In the rows, 128 means zero.
Rows swapped in pairs by one turn or mirror: which row each one swaps with:
The rows were stretched afterwards, more along some directions than others.
Lusu: [117 138 115 134 125 126 128 147 112 129 134 162 129 144 138 159 122]
nalo: [104 139  84 127 114 133 139 169 101 102 134 142 159 137 108 142 150]
ful: [106 145  81 121 103 130 134 172 103 112 116 148 152 138 113 142 161]
bopiz: [118 137 114 126 117  99 130 129  82  95 151 142 129 103 150 137 151]
Siro: [120 112 102 109 125 124 110 165 115 152  92 145 118 144 119 137 146]
nul: [127 124 105 141 121 154 124 133 126 139 105 167 135 174 129 140 124]
Lef: [107 130 134 131 115 115 136 130 116 109 135 125 126 114 117 124 141]
Febaz: [111 132 121 116 121 127 132 153 120 101 106 129 112 121 116 131 139]
tetod: [110 124 124 129 135 106 134 150  96 108 131 128 129 112  97 122 130]
zan: [135 125 130 133 126 110 122 132 114 111 110 154 114 132 102 111 114]
Nifib: [128 117 106 140 125 161 127 137 124 136 101 159 127 174 128 145 123]
rut: [ 98 130  80 119 116 130 133 170  99 105 125 140 148 132 107 137 154]
beruk: [ 82 147 109 133 122 141 135 153 111  98 113 161 100 150  91 104 127]
lis: [ 93 151 113 132 117 143 132 161 105 102 118 157 108 147  83 107 121]
Bagu: [123 109 110 114 128 125 112 153 117 151 102 141 123 147 119 135 139]
did: [123 139 117 129 142 134 126 161 112 114 130 135 124 123 111 144 121]
tuse: [ 96 134 101 135 148 157 114 170 126 121  79 135  89 159 105 154 124]
bupak: [121 153 129 128 124 116 120 132 118 116 129 136 118 117 130 136 151]
Bolik: [105 129 104 138 153 157 117 172 120 121  82 136  90 160 103 151 116]
bibi: [130 118 103 141 125 156 126 139 127 142  99 165 131 181 124 137 123]
Kem: [129 117 104 138 123 154 122 145 121 143 104 167 138 173 117 144 113]
sanit: [104 155  95 110 133 130 127 168 127 126 117 131 124 133 111 136 159]
Giriz: [114 134 133 125 145 120 116 127 110 100 121 132  84 125 121 116 112]
pofa: [138 130 126 125 126 119 130 144 110 111 105 148  93 136 139 125 139]
goru: [100 144 115 128 134 113 143 142 115 101 117 147 100 115 132 119 153]
Tifu: [102 139  83 123 111 132 138 165 100 107 133 140 159 134 112 142 152]
nik: [ 98 117 111 133 145 129 134 149  96 102 154 127 123 110 116 150 136]
sudat: [ 90 159 111 135 117 141 137 152 108  96 113 159 102 148  93 103 130]
lak: [102 140  96 123 116 115 130 154 100 123 111 161 109 121 123 142 159]
sek: [122 130 126 132 131 114 132 139 117 119 102 162 103 130 121 102 139]
Rigo: [133 122 136 141 127 113 144 108 120 114 140 141 128 118 130 118 120]
pubi: [115 140 106 120 114 121 119 161 110 127 128 154 166 131 109 123 151]
zavir: [ 98 137  77 121 117 141 130 176 100 105 122 140 152 138 103 140 156]
Nim: [112 120 127 139 130 119 123 141  98 119 151 145 141 126 129 151 122]
kila: [102 130 100 141 144 158 120 170 123 130  80 148  94 163 106 160 119]
Timo: [114 107 102 104 142 126 127 170 112 128 108 139 120 125 125 137 166]
mam: [132 104 117 114 153 142 113 158 120 123  88 151 104 157 121 120 129]
buri: [120  94 132 122 149 106 131 147 103 110 131 138 109 115 110 121 125]
rur: [115 129 103 139 145 156 116 178 123 130  75 141  96 164 109 161 124]
Duz: [117 153 138 140 114 118 131 115 107 121 132 154 123 132 117 113 131]
Gat: [ 91 155 111 132 112 134 135 154 105  92 114 158 105 144  88 106 126]
kuves: [107 145  80 119 109 126 133 167  98 105 128 146 154 131 112 138 154]
lazin: [110 143 115 118 136 114 107 152  99 115 119 130  97 117 109 125 128]
fasa: [136 122 141 144 131 119 135 114 119  99 129 138 111 132 134 120 133]
metom: [135 118 103 136 122 151 127 137 125 141  95 169 129 172 133 139 126]
nulun: [122 140 108 120 113 119 114 160 113 132 121 160 159 135 109 121 143]
vab: [141 132 126 119 137 122 113 143 128 130 125 138 136 141 118 128 132]
pogaz: [130 122 107 140 119 153 128 133 121 134 109 162 140 171 132 140 124]

tuse swaps with beruk
zavir swaps with bibi
Kem swaps with ful
Tifu swaps with pogaz

